Small tables with named rows and columns. After each table, cells are looked up by row and column.

sev:
	mimu	zatadeg	ledo
kem	-43063	-21945	-9431
sas	7432	1381	23692
feli	-3264	5053	-20636
ton	-29254	-31951	21566
raf	3701	-470	-19806
seb	-27209	-961	8088
pas	67222	32160	2960
tulev	-4359	-9562	20006
noved	-6524	4236	27330
vubezek	-5150	-2757	2955
lel	36128	15025	-6815
tosat	-58682	-24502	-7922
dabola	-16486	-5360	-5206

mimu of noved: -6524
ledo of tosat: -7922
ledo of tulev: 20006
zatadeg of kem: -21945
zatadeg of dabola: -5360
zatadeg of lel: 15025
zatadeg of tulev: -9562
ledo of dabola: -5206
zatadeg of seb: -961
mimu of vubezek: -5150
zatadeg of pas: 32160

lol =
          dar  mapu
bil       4.9   3.7
mepogu    4.7   2.9
fopuf     4.4   2.5
felibi    4.6   2.1
vome      2.3   2.7
zil       2.6   2.7
dagazok   0.2   1.8
didubot   0.3   2.1
nud       3.7   3.2
tuver     3.9   3.3
pona     10.0   3.9
sugivif   2.7   3.1
pumizo    2.6   2.7

sugivif, mapu -> 3.1
felibi, dar -> 4.6
bil, dar -> 4.9
pumizo, dar -> 2.6
dagazok, dar -> 0.2
zil, mapu -> 2.7
Row with the largest mapu: pona

mape.csv
,lunugin,pudug
redipa,0.520,0.687
nazeg,0.493,0.542
tesebus,0.601,0.612
zame,0.637,0.521
leparel,0.474,0.160
miz,0.674,0.724
lipo,0.810,0.597
tet,0.219,0.349
niz,0.367,0.603
sul,0.566,0.262
lif,0.517,0.582
rigato,0.332,0.578

What is the lunugin of miz in mape? 0.674
What is the lunugin of lipo in mape? 0.810
What is the pudug of nazeg in mape? 0.542
What is the pudug of niz in mape? 0.603
What is the pudug of redipa in mape? 0.687
What is the pudug of tet in mape? 0.349
What is the pudug of rigato in mape? 0.578
What is the lunugin of niz in mape? 0.367
What is the lunugin of lif in mape? 0.517
What is the pudug of leparel in mape? 0.160
What is the pudug of miz in mape? 0.724
What is the lunugin of tet in mape? 0.219
What is the pudug of zame in mape? 0.521

ser =
,puvavo,gumudid,pasi,nuge
sot,0.83,2.39,2.11,3.50
sof,2.05,0.68,9.27,2.24
salu,2.89,2.29,2.10,4.32
tedodur,1.72,0.27,4.13,5.70
kitiba,0.66,2.14,1.67,4.90
val,0.50,0.55,9.18,2.20
sorek,3.59,0.62,3.86,3.31

sot, gumudid: 2.39
sot, nuge: 3.50
sorek, nuge: 3.31
tedodur, nuge: 5.70
kitiba, gumudid: 2.14
salu, pasi: 2.10
kitiba, puvavo: 0.66
salu, puvavo: 2.89
salu, gumudid: 2.29

budur =
           zum  rademe    mos  sepel  femegik  motene  palit  fisir   vuve
fop      7.374   2.055  3.142  5.258    5.507   5.961  1.828  4.970  4.445
gipelig  3.323   6.767  6.144  4.279    4.574   4.239  7.003  4.930  5.223
pegakav  4.187   5.934  5.579  5.894    4.803   6.115  5.955  4.947  5.106
pagupa   5.846   4.074  4.354  4.849    5.185   4.765  3.903  4.947  4.762
vulome   4.971   4.962  4.956  5.189    4.892   4.441  4.978  4.942  4.920
von      4.033   5.865  5.566  5.536    4.740   4.327  6.009  4.935  5.102
bis      2.507   7.846  6.787  4.718    4.415   4.043  8.027  4.937  5.410
fot      7.489   2.098  3.115  5.017    5.534   5.887  1.838  4.951  4.474
mazoro   2.381   7.740  6.748  4.508    4.389   3.577  8.057  4.934  5.426
lokune   3.379   6.843  6.159  4.842    4.583   4.254  7.001  4.975  5.237
mutado   5.900   4.044  4.347  4.703    5.151   6.013  3.919  4.980  4.831
lozaf    4.025   5.820  5.542  5.404    4.792   4.539  5.980  4.956  5.115
muko     2.484   7.812  6.809  4.653    4.370   3.258  8.092  4.957  5.451

vulome, rademe -> 4.962
fop, mos -> 3.142
von, fisir -> 4.935
gipelig, mos -> 6.144
lokune, motene -> 4.254
vulome, femegik -> 4.892
lozaf, palit -> 5.980
pegakav, mos -> 5.579
fot, mos -> 3.115
muko, mos -> 6.809
mutado, vuve -> 4.831

Table fatebiv
	nur	tedip
delum	153	75
met	130	81
givazo	51	83
kefu	22	161
tuz	77	67
pafefo	15	74
gifuzag	64	85
pap	68	30
ruf	4	216

nur of ruf is 4
nur of gifuzag is 64
nur of met is 130
nur of pap is 68
nur of givazo is 51
nur of delum is 153

vitu =
fields: beriron, mezupu
fuma: [90, 89]
sotik: [81, 89]
fir: [107, 103]
nav: [74, 77]
rer: [108, 92]
zividal: [240, 125]
butuz: [50, 74]
tol: [92, 82]
gor: [79, 83]

What is the beriron of butuz in vitu?
50
What is the mezupu of tol in vitu?
82
What is the beriron of rer in vitu?
108
What is the mezupu of nav in vitu?
77
What is the mezupu of fuma in vitu?
89
What is the mezupu of butuz in vitu?
74
What is the beriron of gor in vitu?
79
What is the mezupu of gor in vitu?
83
What is the beriron of nav in vitu?
74
What is the mezupu of sotik in vitu?
89
What is the mezupu of rer in vitu?
92
What is the beriron of fuma in vitu?
90
What is the beriron of sotik in vitu?
81
What is the mezupu of zividal in vitu?
125
What is the beriron of tol in vitu?
92
What is the mezupu of fir in vitu?
103
What is the beriron of zividal in vitu?
240
What is the beriron of fir in vitu?
107

kis =
fields: rosol, pep, zofalo, ven, fug, finenut, zifa, vatemi, ladipu, guv
pugo: [2579, 6560, 3540, 1852, 971, 9162, 4152, 2924, 4471, 5500]
binubom: [3653, 3100, 7591, 5560, 5236, 6719, 4255, 2643, 4341, 4149]
bekebu: [4190, 2155, 5771, 5448, 5506, 168, 4404, 3526, 3877, 4239]
mul: [3842, 2610, 2964, 3857, 3860, 2486, 2460, 4333, 651, 520]

What is the zofalo of mul in kis?
2964
What is the pep of bekebu in kis?
2155
What is the fug of pugo in kis?
971
What is the vatemi of pugo in kis?
2924
What is the vatemi of mul in kis?
4333
What is the fug of binubom in kis?
5236
What is the ven of pugo in kis?
1852
What is the ven of bekebu in kis?
5448
What is the zifa of binubom in kis?
4255
What is the ladipu of mul in kis?
651
What is the finenut of binubom in kis?
6719
What is the pep of binubom in kis?
3100
What is the zofalo of bekebu in kis?
5771
What is the zofalo of binubom in kis?
7591
What is the pep of pugo in kis?
6560
What is the ladipu of pugo in kis?
4471
What is the rosol of bekebu in kis?
4190
What is the ven of binubom in kis?
5560
What is the zifa of pugo in kis?
4152

dema =
	posodu	vofilo	fituf	gesatar	munob	roka	gur	zemese	kig	ninada
zesovor	67260	53911	39397	39022	27508	37881	31268	42464	15960	33943
toneke	52053	64920	67047	45161	73565	91639	38453	61701	55289	50669
kefavo	47358	54133	44982	19000	40687	49039	32422	64641	30410	32521
nobul	54032	48834	47533	46061	20997	80933	31002	45250	51608	43237

What is the ninada of toneke in dema?
50669
What is the gur of zesovor in dema?
31268
What is the munob of nobul in dema?
20997
What is the posodu of nobul in dema?
54032
What is the gur of toneke in dema?
38453
What is the kig of nobul in dema?
51608
What is the fituf of toneke in dema?
67047
Row with the largest fituf: toneke

kiga =
cols = bosiri, kek, vovi, pota, pedat, falig, peka, serat, zir, labu
pimik: [-31.128, 13.065, -26.440, 55.617, -17.373, -32.164, 27.213, -54.878, -24.979, 42.561]
duped: [-34.019, 24.279, -33.261, 24.942, 0.835, -32.035, 4.550, -4.298, 2.292, -46.973]
bareni: [-31.949, 12.359, -33.821, -71.674, -9.427, 32.962, -35.804, -17.855, 13.689, 15.535]
simub: [-25.457, -24.288, -48.826, 38.815, -5.807, -40.124, -21.876, 12.645, -46.462, 9.320]

peka of duped = 4.550
labu of bareni = 15.535
falig of duped = -32.035
vovi of simub = -48.826
peka of pimik = 27.213
bosiri of pimik = -31.128
vovi of duped = -33.261
labu of pimik = 42.561
pota of pimik = 55.617
pedat of duped = 0.835
serat of bareni = -17.855
pedat of bareni = -9.427
pota of duped = 24.942
labu of duped = -46.973
falig of pimik = -32.164
falig of bareni = 32.962
bosiri of duped = -34.019
zir of simub = -46.462

piti =
columns: rud, fubitu, lapad, panebev, lupere, lil, lekubo, gef
vemoge: [147, 221, 176, 204, 202, 141, 182, 139]
ralutog: [216, 200, 192, 173, 172, 133, 191, 165]
dagu: [239, 206, 181, 182, 175, 195, 167, 196]
mul: [199, 138, 218, 196, 173, 223, 172, 108]
susu: [119, 144, 168, 146, 176, 210, 183, 166]
sez: [181, 236, 214, 159, 167, 176, 192, 179]
gunodo: [162, 207, 166, 167, 174, 36, 173, 147]
gibukur: [159, 176, 180, 157, 160, 201, 190, 188]
podaf: [158, 142, 167, 158, 187, 186, 164, 186]
dilad: [209, 197, 197, 216, 185, 184, 170, 173]
rer: [245, 187, 193, 146, 176, 154, 192, 141]
ninafu: [181, 202, 181, 214, 165, 105, 184, 159]
vum: [169, 168, 161, 160, 191, 153, 200, 177]
bazalab: [183, 173, 164, 141, 196, 233, 185, 165]

What is the lupere of vemoge in piti?
202
What is the panebev of gibukur in piti?
157
What is the lupere of gibukur in piti?
160
What is the gef of mul in piti?
108
What is the panebev of bazalab in piti?
141
What is the lupere of gunodo in piti?
174
What is the lil of vemoge in piti?
141
What is the fubitu of ninafu in piti?
202
What is the rud of ninafu in piti?
181
Row with the largest lupere: vemoge

